Some points, each followed by its number:
[ -3  16 -11 -33  -3 -16 -14 -46 -15 -22  10 -14  30  22  -2   0] 0
[ 38  78 -92 -30  43 -58  79 -63 -36 -26  10  18  40  33  -5 -47] 1
[-53   7 127 127  55  -9 -54  53 127  21  30 -17 -76 -79 -56   0] 2
[-38  -5 110  91  30   3 -44  39 111  19  17 -16 -54 -57 -38   7] 3
[  59  -17 -127 -127 -115   16   39 -125 -127  -51  -32   -4  127  127   98   21] 4
[ 27  24 -51 -20   7 -12  45  -9 -33  -2  -7  12  12  18   2 -18] 5
[-27  12  63  47  26 -20 -27  -4  67  -2  23 -14 -21 -28 -23   1] 6
[ 15   5 -27 -11   0   0  19  -3 -20   2  -7   5   9  10   5  -9] 7
[-10   8   8 -16  -6  -7 -20 -26   4 -13  10 -15  13   9   2   5] 8
[-14   3  46  52  21   1 -12  25  57  10   9  -3 -30 -32 -23  -2] 9
[ -5  14  55 106  58  -9  20  67  92  28   7  16 -59 -60 -41 -20] 10
[-18  32  20  -6  14 -35 -24 -55  23 -24  20 -23  19   8  -8   0] 11
[ 26  30 -78 -48   4 -24  52 -39 -57 -14  -1  11  40  35  13 -18] 12
[-14 -16  21 -24 -20   4 -38 -18  -1  -5   8 -17   9  11   4  20] 13
[ -4   1 -15 -43 -21  -1 -13 -34 -27 -15   2 -13  26  23  14  10] 14
[  2  56 -32 -23  26 -47  21 -72  -8 -30  18  -9  36  24  -4 -23] 15
[ 26  82 -86 -46  36 -64  68 -88 -43 -37  14   2  56  44  -1 -41] 16
[-51 -33  73 -23 -42  14 -96 -33  25 -20  15 -51   8   0   4  41] 17
[-15 -98  70  55 -40  84 -40 126  21  52 -28  14 -67 -49   5  40] 18
[-15  -8  44  44  13   3 -14  26  44  12   4  -2 -28 -28 -14   6] 19
[-21 -48  64  46 -18  40 -43  65  41  26  -4  -2 -42 -35  -3  25] 20
[-20  49  29  14  34 -45 -15 -54  51 -23  33 -20  10  -1 -26 -14] 21
[-20   8  34  16  10  -9 -24  -8  31  -4  11 -14  -6  -9  -9   2] 22
[ -2   1  36  71  34   7  13  57  53  26  -1  15 -46 -39 -24  -9] 23
[ -5  -6  64 108  45  12  15  89  84  39  -1  20 -69 -62 -37 -17] 24
[ -2 -11 -21 -56 -34  -1 -24 -42 -41 -18  -1 -16  33  30  22  13] 25
[-23 -71  81  55 -26  57 -51  87  46  40 -11  -2 -53 -44  -2  32] 26
[-42  -4  96  74  23  -2 -51  20  90   9  19 -18 -41 -47 -29  11] 27
[ -1  10 -23 -31  -7 -12   1 -29 -21 -15   2  -4  18  19   7   1] 28
[ 11  13 -29 -26  -1 -10  13 -22 -25 -12   2   1  22  21   6  -3] 29
[-26  -1  86  86  39  -5 -22  44  93  17  11  -2 -50 -49 -32  -5] 30
[ -4 -30  19  10 -14  26 -14  35   3  19 -13   4 -16 -13   5  13] 31
[  1 -54  34  45 -11  48  -8  85  16  37 -21  16 -48 -35   2  18] 32
[  6   9  14  43  27  -3  20  29  31  11  -1  12 -23 -23 -12 -15] 33
[-4 -9  4 -1 -8  9 -9  2 -2  1  0 -2 -2  0  6  5] 34
[  11    3  -87 -126  -57   -5   -4  -96 -112  -38   -6  -19   83   77   42   10] 35
[  56  -50 -127 -127 -103   46   31  -42 -127  -16  -45   15   86   97   82   25] 36
[ -42   33  127  127  100  -29  -18   75  127   29   31    1 -100 -105  -79  -22] 37
[-15 -89  59  41 -39  71 -38 103  18  45 -24   9 -54 -42   8  36] 38
[ -3 -19  11  -3 -14  12 -11  12  -7   3  -6  -6  -5  -2   6   9] 39
[ 11  81 -41  -9  53 -65  45 -67   7 -31  20  -2  32  20 -18 -37] 40
[-37 -62  84  25 -36  43 -76  38  36  19  -4 -17 -30 -25   3  41] 41
[  53   73 -127  -76   22  -55   90  -82  -82  -33    3   15   68   58   14  -43] 42
[  8 -14 -12 -11  -9  10   2   8 -17   6  -5   4   0   1   6   5] 43
[-16 -32  61  55   1  30 -23  60  48  27  -4   0 -43 -37 -11  11] 44
[  41   58 -102  -49   22  -42   74  -48  -59  -18   -4   22   43   39    7  -39] 45
[ -52   34  127  127   98  -27  -31   67  127   29   38  -10  -98 -106  -81  -19] 46
[-23 -52  67  19 -29  39 -52  44  24  20  -7 -10 -26 -23   7  30] 47
[ 17  -7 -44 -42 -22   7  16 -15 -54  -4  -8   4  22  27  17   4] 48
[ -68 -127  127   98  -55  105 -127  127  100   60  -15  -20 -100  -85   -6   74] 49
[-43 -92 101  29 -59  78 -95  77  33  33 -11 -21 -43 -36   9  55] 50
[ -3   5  21  35  17   3   5  22  32  14   1   5 -21 -21 -14  -2] 51
[-17  20  18   1   9 -18 -17 -36  20 -16  15 -13   8   4  -8  -2] 52
[-10   5  46  77  37  -1   8  46  69  21   6  12 -43 -41 -28 -12] 53
[-22 -16  24 -17 -20  10 -45 -16   7  -8   6 -23   6   4   4  21] 54
[ -71 -114  127   88  -48   84 -127  111  106   47   -1  -29  -88  -73  -11   66] 55
[ 19  17 -58 -49  -9  -7  27 -30 -54 -15  -5   6  31  33  16  -8] 56
New points follow, each followed by the numbers of its three nearest points above, looking only along the 3 directions in which the numbered points spread most, nearest first.
[ 21  22 -41 -13   9 -15  35 -11 -20  -7  -5  16  12  13   3 -16] 5 7 29
[  64  -30 -127 -127  -71   42   71  -10 -127   -1  -49   35   61   74   67    9] 36 4 35
[-38  -5 114 127  47   4 -29  69 127  28  16   1 -76 -79 -46  -3] 2 3 46
[-45 -56  94  31 -31  37 -86  34  48  14   3 -27 -36 -29  -3  39] 41 47 20
[ -5  31  -5  -1  23 -28   6 -33  15 -14  13  -5  11   6  -8 -16] 52 11 8
[-12  -2   8 -13  -6  -4 -18 -18   1  -9   6  -7  12  10   2   6] 8 34 13
[-18 -54  40  16 -28  44 -36  51   8  21 -12  -6 -27 -21   7  28] 47 31 20
[ -7  59  24  57  61 -51  24 -17  71  -7  24  -1 -13 -23 -33 -32] 21 6 33
[ 24  -7 -52 -35 -17  11  30   5 -51   5 -15  15  11  20  17  -1] 48 7 5
[  6 -17 -11 -21 -18  14  -6   0 -21   3  -7   2   5  10  11   5] 43 34 39
[-26  -2  84  95  35   4 -21  56  93  22  11   1 -55 -54 -34   1] 30 3 27
[ 29  43 -72 -41  19 -33  51 -47 -45 -20  -1  11  36  32   4 -26] 12 45 56
[  64   14 -127 -127  -68   -3   66  -96 -127  -41  -26   14  114  115   72  -11] 4 35 36
[ -9  16   9   1   9 -16  -7 -23  15 -11  12 -11   2  -1  -7  -4] 52 8 22
[-19 -64  32 -19 -52  52 -56  36 -17  15 -16  -8 -14  -5  18  37] 47 31 41
[ 21 -15 -59 -64 -39  19  15 -17 -75  -6 -18   5  30  37  31  10] 48 56 25
[ -6  -7  -5 -34 -22   1 -21 -31 -23 -10   2 -15  22  18  11  12] 14 28 25
[ 28 -26 -64 -64 -38  22  21   0 -82   2 -28  17  28  34  33   7] 48 56 25
[ -56  -93  127   71  -38   68 -102   90   74   34   -3  -18  -68  -58   -8   49] 55 50 49
[ 22 -21 -23   4  -7  23  32  48 -22  20 -16  22 -12  -8   8  -2] 43 7 31
[ -5 -42  32  40  -6  34 -10  64  24  28 -17  12 -40 -28  -1  10] 32 44 20
[ 13  41 -38 -25  21 -33  29 -51 -17 -19  10   0  30  22  -2 -22] 15 29 5
[ -43 -101  115   45  -51   74  -93   91   50   40  -11  -16  -63  -48    4   54] 50 26 55
[-32 -69  94  48 -32  56 -64  77  50  33 -11 -13 -56 -44  -6  39] 26 20 41
[ -74 -115  127   32  -74   86 -127   68   61   29    0  -44  -53  -45    4   78] 50 55 49
[ 19   5  -8  44  29   2  41  49  14  21  -9  28 -28 -24 -12 -17] 33 51 23
[  8 -15 -13 -10 -16  18   3  17 -20   4 -12   4   1   5   9   7] 43 39 34
[ -7  33  16   8  19 -31  -5 -34  27 -14  17 -11   9  -3 -13 -10] 52 11 21
[ -7 -20  14   3 -14  16 -18  15   2   9  -5  -3  -8  -3   5  12] 39 34 31
[ 44  75 -87 -15  50 -55  92 -41 -31 -16   4  23  30  28  -9 -48] 1 45 16
[ -9  11  48  72  38  -7   4  38  68  15  10   6 -37 -37 -29 -14] 53 23 9
[-49 -89 124  53 -45  68 -98  81  60  34  -7 -24 -62 -54   0  51] 50 55 26
[  4  35   7  38  38 -23  29   6  31   3   7  11 -12 -15 -20 -22] 33 51 9
[ 20  -4 -53 -48 -22   8  21 -10 -59  -1 -14   7  22  27  25   1] 48 56 29
[ 19  86 -65 -39  43 -72  49 -97 -23 -40  25  -3  53  40  -7 -38] 16 40 1
[ 15  21 -36 -27   3 -17  19 -33 -29 -13   3   3  22  22   7 -10] 29 28 5
[ 14  80 -40   1  56 -63  50 -60  14 -26  20   1  24  14 -18 -44] 40 15 1
[-38  -1  94  74  23  -5 -42  24  90  14  19 -17 -44 -47 -29   4] 27 3 30
[ 18  -7 -55 -51 -24   7  18 -17 -63  -7 -12   6  26  30  22   5] 48 56 29
[ -1   6  12  27  19  -1   7  11  24   7   7   6 -12 -13 -10  -5] 51 33 22
[ 22  26 -56 -30   6 -16  41 -24 -36  -9  -1  14  25  23   7 -17] 5 56 12
[  3  -2 -38 -67 -33   0 -14 -47 -55 -20  -1 -12  40  40  22  13] 25 14 48
[ -2 -24  28  31   1  21 -10  44  19  20  -7   8 -27 -19  -2   4] 31 51 19
[ 51  -4 -79  -3   4  15  79  51 -56  21 -27  45  -5   6  10 -21] 5 7 48
[  33  -27 -102 -122  -67   25   13  -40 -127  -14  -24    6   59   67   55   15] 36 35 4
[ 13 -21 -18 -22 -24  16   2   6 -31   5 -10   5   6  12  13   8] 43 7 39
[  9  35  -8  32  36 -22  35   5  24  -2   4  11  -8  -9 -18 -24] 33 51 7
[-35 -71  99  60 -29  53 -70  81  56  35  -5 -10 -57 -46  -5  38] 26 20 50
[  35  102 -108  -56   49  -82   78 -108  -43  -45   17    5   65   52   -5  -54] 16 1 42
[-18   6  37  26  13  -7 -19  -7  38  -3  11 -12  -9 -16 -11   6] 22 19 51
[  8 -13 -37 -45 -23  16   8  -8 -46  -2  -9   3  20  23  16   5] 48 29 14
[ 23  18 -45 -15   7 -13  41  -9 -28   0  -4  15  13  15  -1 -19] 5 7 29
[ -2  41 -25 -32  12 -38   7 -65 -14 -26  18 -15  33  27  -4 -16] 15 0 28
[-27   3  50  13   3 -11 -42 -24  41 -11  18 -25  -1 -10 -10   8] 22 52 6
[ 33  84 -78 -21  46 -59  76 -63 -27 -25  11  13  38  29  -8 -45] 1 16 45
[-2 -1  7  4 -1  2 -2 -3  4 -3  2  0  0  1 -4  3] 34 39 43
[  14    5  -82 -115  -45   -1   -2  -77 -106  -34   -6  -12   69   69   40   13] 35 56 25
[-45   2  79  25   4 -11 -67 -24  65 -11  22 -34  -9 -18 -16  16] 6 22 27
[-33 -69  97  47 -31  57 -72  71  50  30  -7 -16 -48 -43  -2  35] 26 41 20
[-46  27 125 118  60 -27 -42  24 127   9  34 -21 -58 -67 -54  -7] 2 3 46
[-13  22  -1 -25   2 -25 -16 -50  -2 -22  15 -19  29  19   4   0] 0 8 11
[ 32 -45 -66 -55 -50  43  20  27 -87  13 -32  23  16  29  39  18] 48 56 43
[  46  -53 -127 -127 -113   47   18  -50 -127  -21  -45    7   93  102   91   30] 36 4 35
[-11  51  26  40  46 -43   6 -27  58 -13  22  -8  -5 -14 -29 -24] 21 6 52
[-26  27  50  38  29 -27 -23 -16  57  -8  20 -15 -14 -23 -27  -5] 6 22 9
[ -2  23 -19 -38  -1 -21  -4 -54 -21 -26  13 -15  34  25   3   0] 0 28 14
[ 33  31 -85 -59  -2 -18  44 -46 -61 -18  -6   9  43  38  18 -17] 12 56 45
[ 13  12 -27   2   8  -6  28   1 -12   3   0  12   1   2  -1 -12] 7 5 43
[ 16   1 -15  24  12   6  36  35  -2  17 -11  22 -17 -12  -6 -10] 33 51 43
[-24  17  87 102  51 -12 -15  39 108  17  16   0 -54 -59 -44 -16] 30 3 10
[  5 -24   7  22  -4  25   5  43   7  17 -12  12 -23 -15   0   5] 31 39 51
[ 12  74 -39  -2  49 -64  49 -57   6 -24  17   4  25  13 -17 -37] 40 15 1
[-23 -39  56  21 -21  29 -49  30  28  12  -1 -14 -26 -17  -1  29] 47 41 20
[  6 -27  13  22  -5  28   1  45   4  19 -12  10 -24 -15   1   7] 31 39 51
[ 0  7  0  6  4 -8  4 -3  4 -3  5  1  2 -1  1 -4] 34 43 7
[ -8 -24  30  23  -3  15 -18  31  22  14  -2   0 -24 -19  -1  10] 31 19 51
[-27  22  67  63  41 -22 -20   2  80   1  24 -11 -30 -34 -33 -11] 6 9 30
[ 15 -28 -21  -8 -19  24  18  32 -29  14 -18  17  -7   0  14   7] 43 39 7
[ 18  23 -19  10  22 -13  35   3  -1   3   1  14  -2   1  -8 -18] 7 5 29
[  9  -8 -15  -9  -5   9  12  11 -14   1  -9   6   0   3   6   0] 43 7 34
[  66  -47 -127 -127  -97   47   55  -34 -127  -13  -48   27   82  102   85   17] 36 4 35
[-11  -2  47  57  23  -2 -10  29  56  14   7  -2 -31 -35 -21   0] 9 19 53
[ 29  69 -88 -54  24 -53  59 -84 -51 -33  11   3  60  49   5 -34] 16 45 1
[ 24 -32 -41 -39 -34  31  14  20 -59  10 -24  13   5  16  29  11] 48 43 7
[-31 -41  79  44 -12  28 -54  45  52  19   6 -12 -39 -34  -8  27] 20 44 47
[ -8   1   9  -7  -4  -6 -18 -18   4  -8   6  -8   7   4  -1   6] 8 34 52
[-65 -31 127 127  39  19 -82  87 127  38  24 -24 -96 -99 -55  19] 2 3 46
[-29 -47  81  43 -16  32 -53  53  47  24  -3  -8 -40 -37  -5  25] 20 47 44
[-37  -3  88  62  21   2 -44  21  83  13  17 -16 -35 -39 -28  10] 27 30 3
[  46  -25 -127 -127  -68   27   39  -37 -127  -10  -33   15   65   74   60   12] 36 35 4
[ 19  24 -80 -99 -24 -19  14 -84 -86 -38   4  -6  66  59  33  -2] 35 12 56
[ 12 -41   0  17 -18  35   7  62 -13  28 -23  19 -25 -12   8   9] 31 32 39
